(in the rows, 128 means zero)
Which row each row swaps with, under one turn or mirror:
The rows were stretched afterwards, more along some directions than others.
kunom: [147  99 126 122 120 140 112 157 115  71 138 150 148 123 148 119  91 103
 118 138  99 110]
dete: [123 137 126 122 122 166 114 139 115 121 149 139 129 112 154  94 140 141
 104 119 128 115]
rivit: [ 88 122 116 108 124 176 133 170 124  82 173 132 144  83 131 142 136 140
 154 117 115  99]
kanek: [102 140 121 123 106 151 116 157 141  68 148 162 131  99 125 106 108 131
 135 144 144 119]
nif: [117 129 126 138 115 132 106 130 113 114 126 147 119 115 155 129 103 113
 134 137 122 111]
Kemag: [121 131 122 109 133 160 137 138 106 140 143 126 117 120 141 134 136 147
 130 135 155 137]
pogag: [129  97 140 100 127 142 127 165 125  81 150 139 137  89 108 132 129 151
 125 142 104 114]
Zozir: [ 75 111 122 100 101 147 143 183 153  65 148 157 156  88  99 155 123 135
 173 159 131 108]
rizo: [104 116 115 100 125 170 151 162 136 108 159 140 133 108 134 130 145 152
 167 131 128 115]
Kuvek: [133 139 123 103 131 158 116 148 146  90 145 135 137 124 150  99 165 143
 124 126 168 120]
Gul: [109 123 131  84 125 157 126 177 141  78 145 142 138  89 104 147 146 144
 148 130 149 137]
gema: [103 137 143 138 109 139 121 177 128  79 151 145 136  99 142 132 115 117
 151 136 105 119]
bam: [121 136 126 120 107 145 107 157 135  98 121 155 113 142 149 101 109 107
 140 130 114 155]
Tufo: [118 141 161 130 113 161 122 159 141 125 116 140 121 127 136 102 141 126
 143 152 139 107]
Ner: [125 135 143  97 145 140 160 149 109  99 130 120 132 106 101 162 118 135
 142 137 133 131]
vubu: [126 132 123 130 111 148 108 142 133 120 122 154 110 143 159  83 102 133
 132 126 132 141]
mel: [118 121 145  98 123 134 128 164 138  93 141 140 134 128 125 107 146 146
 145 145 134  98]
fozov: [120 127 123 105 128 143 131 154 143 114 148 133 118 126 134 104 171 163
 145 138 141 109]
barim: [101 134 104  91 107 157 150 161 137  88 162 152 117 125 142 129 143 131
 163 138 144 132]
sanaf: [122 158 133 117 131 133 122 142 123 119 134 121 118 121 142 130 113 127
 112 131 148 118]
Bolu: [ 84 103 116 108 119 159 132 154 121  99 148 143 144  61 109 177 109 134
 147 156 133 106]
ropu: [108 114 144 102 132 161 127 174 138  82 142 124 121 101  97 160 153 154
 148 141 149 129]
sudib: [104 104 116 102 131 163 154 168 135  99 146 129 138  99 107 144 123 176
 155 126 118 111]
sif: [145 137 137 102 125 164 133 149 136 112 131 133 127 131 149  97 148 130
 114 136 145 110]
Kazo: [119 111 142  99 148 142 145 150 102 112 142 118 147  90 113 158 139 140
 132 146 116  98]
muvaf: [106 118 134 118 104 161 126 152 135 149 114 147 115 109 122 131 123 144
 135 139 140 127]
bof: [106 137 148 120 129 135 109 162 123 101 126 131 134 106 106 144 109 108
 123 157 149 120]
zug: [148 126 148 126 125 143 116 140 119 113 110 143 130 125 137 110 117 120
 111 149 120 113]
dip: [138 113 107 111 134 129 133 153 129  96 116 140 141 142 128 136 103 116
 135 125 115 126]
dalir: [101 112 115  99 122 157 166 183 156  50 166 138 157 103  97 148 125 157
 161 149 123  87]
muzis: [113 119 115 106 106 167 136 175 164  90 127 162 132 136 114 118 120 123
 148 149 136 131]
gug: [139 142 125 116 120 159 124 154 141  79 150 145 130 144 145 109 126 128
 131 122 128 138]
Zukel: [ 90 126 118 107 107 153 121 167 128  75 159 142 109  86 141 150 120 125
 146 139 126 126]
Rup: [106 117 123 119 125 153 140 186 142  57 159 143 161  94 110 130 108 129
 122 143 110  96]
debi: [110 129 116 119 108 132 131 138 135  87 134 165 128 122 150  98  85 129
 132 139 138 124]
fud: [ 80 128 132 110 126 155 144 179 130 120 137 117 138  70 111 166 152 156
 150 151 127 103]
ridu: [138 128 121 119 125 146 127 146 122  83 159 130 139 109 150 116 134 122
 106 131 132  97]
Lusot: [120 145 120 113 100 145 124 166 145  62 177 165 147 117 165  99 138 118
 148 130 155  96]
gid: [125 132 133 135 112 118 131 164 130  61 157 162 153 122 138 122 107 101
 137 132 124 112]
Lari: [108 138 124 135 104 150 139 142 139 128 126 147 108 131 153 106 111 131
 129 137 131 114]
megum: [109 127 147 107 134 146 139 176 138  59 143 119 142  99  89 156 109 152
 133 140 134 109]
tena: [108 118 132  89 124 137 145 156 125 112 132 142 135  85 119 155 128 113
 146 155 134 124]
murep: [118 119 136 100 136 150 112 150 111 134 154 116 117  95 134 146 144 123
 133 127 155 132]
Bov: [ 96 119 117  97 120 124 139 159 141  83 160 150 162  77 125 155 135 120
 155 130 138 103]
poge: [128 134 119 119 100 143 115 151 123  94 159 169 130 113 162 101 127  90
 129 136 136 136]
ragir: [117 126 107 117  87 151 126 171 153  64 163 172 140 105 154 106 109 122
 134 128 141 109]
rutis: [120 114 136 112 162 154 143 156 113 107 142 110 155  94  94 138 149 174
 118 132 116  96]
kag: [ 91 108 125 105 151 166 155 157 122 134 121 113 122  96  96 172 126 154
 141 149 135 140]
fepet: [128 129 121 110 108 154 124 147 146 104 111 161 118 145 135  90 104 132
 133 134 144 142]
lan: [104  97 122 108 139 188 145 170 140 108 139 127 138  95 117 141 134 168
 148 127 106 119]
zivus: [ 99 103 135 105 129 137 119 158 122 113 139 130 135  68 108 161 130 116
 128 147 123 122]
Pinil: [110 144 133 117 117 154 144 169 117  87 168 124 127  86 128 153 155 145
 144 128 116  98]
pufi: [ 95 116 120  84 124 165 120 171 132 101 166 134 124  82 127 142 146 145
 142 129 155 140]
sikoz: [130 130 129 117 100 141 124 155 133 103 137 148 125 105 134 105 134 133
 120 129 146 117]
ritog: [106 106 126  80 116 175 133 170 141  88 153 135 131  88 103 150 146 139
 138 144 155 111]
fedon: [159 115 125 116 135 139 136 162 125  70 124 145 144 137 126 135 107 120
 139 133 100 131]

megum pairs with gema
Kuvek pairs with Bov
Kemag pairs with muvaf
Gul pairs with Lusot
lan pairs with debi
Ner pairs with Tufo

